The rows of X fall into 4 groups, and each row is roughly a mix of its group's hidden directions.
X:
384 -42 -334 -193 132 110 -68 298 -33 4
-408 -66 177 -4 106 -385 -133 -39 -202 -26
-76 7 -277 -252 -111 -23 -219 -56 -393 239
-108 263 304 29 259 268 -104 -36 311 -18
62 293 -35 55 -9 78 252 313 349 -197
-135 -541 -1 181 210 70 -106 44 16 -127
-317 135 -18 229 -167 -127 130 -178 386 97
10 238 3 -261 95 76 -42 456 -185 195
-352 143 -322 -223 -98 227 240 16 33 65
48 6 214 -301 -238 -77 -24 -313 135 322
-74 -69 10 178 18 322 371 -224 290 -68
-82 -45 -54 -60 356 -200 -133 2 -182 -435
-189 310 -110 -125 -134 -35 157 -106 433 140
-61 259 248 -117 -48 -153 163 159 -427 125
-148 341 9 -219 119 -297 64 311 142 112
15 72 32 -208 -519 -73 -79 -205 211 69
241 -163 20 -441 -39 164 59 37 -329 -27
-418 137 -168 -163 329 -10 -240 -64 -9 -57
-30 123 -110 -238 -275 -268 176 197 155 310
-8 -136 112 392 192 -39 -343 -168 -197 -118
-114 479 -111 131 287 -108 69 -19 88 208
266 93 -360 -149 175 -79 166 198 -30 -293
-353 263 -110 -7 189 15 295 -41 288 96
-211 325 332 -4 -271 126 -14 -90 6 -254
-96 77 355 21 251 141 -167 -276 -263 -157
293 96 122 81 -338 46 -246 -75 277 -215
-78 -78 -68 150 -436 -155 -80 -145 -302 -224
294 88 -140 88 -161 -225 -34 81 456 -94
238 360 89 -211 -244 -198 -72 12 -194 -203
156 156 -13 -260 274 -77 216 97 305 275
-272 -144 -20 107 -71 -266 -310 45 -33 -375
-136 -372 -189 -20 -47 29 -322 338 87 -27
-223 -315 241 -114 -50 -172 295 120 -260 26
-129 -290 -63 71 334 182 104 72 311 235
-355 -157 163 -56 37 185 71 -251 175 -327
-7 -78 373 -154 -227 -38 159 359 -192 97
41 89 221 -312 -111 244 -397 -57 -154 101
58 62 -195 -84 -105 -388 -231 -22 -386 -71
33 412 -237 90 -178 -62 -170 36 345 55
18 177 27 23 459 261 115 -113 -228 178
-32 77 -476 6 219 235 -111 -128 -98 216
-94 134 -154 -260 -344 -10 -269 -239 -48 233
-204 273 68 -318 -92 -166 294 226 -148 -69
-376 -52 44 -293 109 195 -264 -185 -129 -139
38 92 -192 -383 100 128 228 302 -153 190
-34 -368 -100 75 151 11 -490 2 -79 14
161 111 -172 169 321 63 -28 108 429 -150
-386 -48 -206 -117 119 228 290 100 -218 -85
93 -298 -80 -191 -201 -178 327 184 193 180
26 -21 413 -201 -21 139 -104 -409 -102 31
97 100 284 322 55 216 -167 328 181 -20
-47 335 -108 42 -285 -57 -256 -165 152 -307
-123 238 167 173 45 -136 11 -254 -233 391
-202 -435 46 -103 49 -245 -234 -136 -155 -141
309 -49 -155 -51 226 210 -126 330 110 -255
119 405 -288 3 53 91 -127 -179 -274 163
-365 316 -297 -141 88 238 28 -117 12 47
283 -214 -236 185 250 -75 -354 -17 53 -99
127 -77 135 314 131 -60 471 200 -1 -10
-388 328 -58 -132 108 144 60 -166 191 208
118 274 -175 208 119 40 108 291 361 -131
2 -293 -87 10 219 193 -296 170 284 -215
-66 -279 214 -70 -34 124 96 400 -211 243
97 -262 146 -227 41 278 -302 294 -111 -49
-182 147 -203 154 350 -263 -215 81 -214 111
31 202 -106 78 -62 -248 432 193 172 211
67 191 -104 -102 -318 -52 216 48 -306 338
90 242 142 -183 267 159 133 218 63 -369
-8 -520 -238 20 153 -243 -2 -15 100 -44
15 22 -107 -280 -131 284 219 -179 379 101
113 285 304 -77 -96 101 381 -198 -126 103
369 -282 -109 -34 -49 159 85 -41 102 -384
385 265 138 22 92 291 -77 -230 104 147
306 402 -63 104 276 175 138 19 87 134
182 -66 -62 349 157 -77 -283 160 -8 -350
265 -258 -52 70 -202 -296 66 182 -334 -23
32 14 -179 -5 -390 -298 -12 191 323 86
19 -234 -317 -92 -266 -221 146 232 206 145
-46 -67 -45 -41 305 327 -251 -45 -377 66
169 -82 122 138 -181 343 33 129 424 -66
-139 30 53 -203 -1 -272 -293 -346 84 267
235 236 242 -144 -196 315 133 -203 121 143
226 -139 51 -232 -327 -237 89 134 173 -277
-59 -53 155 -331 97 3 53 303 -420 40
299 48 -119 29 169 180 -432 5 231 -119
-186 172 -342 -176 -134 -50 224 -56 -95 356
368 -82 58 203 273 288 165 138 -156 -83
99 385 2 -69 200 -134 47 -137 -358 228
87 -227 25 33 -214 -151 -133 -32 -517 85
-67 25 18 -153 -429 -249 52 254 -222 175
-291 -136 176 249 7 88 370 -242 84 -125
-169 -316 115 -63 -15 -447 -250 -96 -65 7
-50 426 98 99 161 -100 204 -267 -115 238
-120 -293 20 3 352 146 -79 -105 -331 -223
342 -91 -310 128 172 14 277 276 -16 31
188 -129 39 -48 -392 178 -159 -88 204 -326
-217 -2 -143 -48 292 -63 -422 251 -70 132
233 -275 -102 -397 24 174 -24 110 -130 -252
206 319 -39 -94 108 446 -61 116 -100 173
-28 -163 -80 105 548 139 -20 -59 -83 218
-60 -122 441 102 138 -17 232 192 -290 -69
-161 148 36 -347 92 -73 73 -237 -328 263
104 154 -394 -130 -257 -354 -105 -98 -58 -9
3 263 283 276 -117 -248 -246 76 68 -225
-277 -355 71 155 14 -317 -191 -8 -69 -220
124 -331 111 -34 3 298 32 302 -311 80
-122 -137 14 -1 -1 331 185 260 148 393
36 27 116 242 489 53 117 235 108 -162
309 -29 -161 -169 59 332 -127 -314 146 144
-22 -249 238 -102 -117 -37 356 182 337 67
52 297 36 -190 -171 398 5 -285 153 42
42 -266 -469 128 77 147 -45 -183 225 -4
-114 -251 -51 -314 -168 -161 105 -322 -273 -41
12 229 -76 -311 391 220 -92 -89 -34 219
94 516 -133 19 56 145 -172 -185 -198 40
-189 281 53 53 -253 -222 301 305 68 -18
327 328 167 226 254 24 128 15 -214 -45
171 -432 -236 6 -185 159 -197 87 209 -33
73 350 159 -4 -90 -175 356 128 -293 25
179 307 -96 -126 -122 162 192 -53 231 369
284 389 -267 -89 -205 215 -14 -143 26 -33
121 -216 -64 1 249 449 227 31 66 -191
47 -151 -187 -167 213 93 -306 -212 -186 327
158 -150 140 -120 -94 -92 152 151 -273 -450
229 -170 169 233 127 32 290 328 -197 -101
-121 -160 -211 91 485 -1 -107 -83 241 131
7 -525 88 0 -91 -122 -35 204 -217 -162
252 -6 -157 -211 30 -181 -153 353 -312 100
144 131 -33 -264 -46 -109 -117 166 471 -192
-78 16 57 -179 281 389 156 -240 -241 100
455 -212 -128 -164 70 235 11 68 85 -234
428 128 109 282 -81 -194 -135 156 209 24
-46 463 40 -150 207 -116 219 22 -242 134
77 -251 -287 -347 -107 31 91 133 113 -315
-169 431 244 -180 159 87 78 140 -85 225
183 -263 393 -172 -196 134 44 108 -169 -191
72 183 369 -224 1 -315 -21 124 139 -251
101 -158 -390 -15 -122 -205 161 -127 -275 245
-107 -9 514 186 -5 1 152 -44 216 -199
146 -38 -100 -16 393 200 -359 241 38 -85
78 245 -254 -85 -155 -297 -187 -78 -361 23
11 -97 165 414 129 -278 13 13 195 -287
-24 -119 112 160 315 145 -215 -89 -258 -358
29 77 -103 -242 -6 -122 305 172 4 -456
36 89 -300 -106 -68 -263 223 -68 -126 409
-25 -118 -277 -72 322 62 -367 199 207 35
56 -274 376 174 14 -130 191 154 -175 -253
Here is one row from each group, named. Which group is each of the other rows in?
-9 97 -250 41 -195 29 -190 -255 -253 380 -> <81>
96 -337 257 76 -103 147 -64 82 -204 -377 -> <75>
39 -4 -184 -192 18 519 -21 -256 23 -116 -> <138>
-67 321 -26 -30 259 -202 9 383 -200 -136 -> <73>

-20 251 264 155 371 201 75 -45 -279 -32 -> <138>
183 -324 -185 -2 -51 370 249 91 38 194 -> <75>
34 -84 -521 -138 -203 -221 -89 -49 -128 83 -> <81>
-13 -335 116 -82 224 223 -112 -228 -270 -227 -> <138>
266 -250 -76 -77 -86 95 -89 420 -49 -272 -> <73>
237 -73 -513 15 3 164 30 132 219 57 -> <138>
214 224 -367 -174 158 62 -27 -56 338 119 -> <75>
-88 -113 22 127 374 348 -318 127 -85 -9 -> <75>
225 -369 -138 336 -49 -35 -275 87 11 -129 -> <73>
15 -142 171 164 311 120 -363 116 33 -297 -> <73>
112 -229 -434 -164 -7 -182 56 -294 -131 -35 -> <73>
134 -426 -64 58 -30 72 191 -108 320 -241 -> <75>
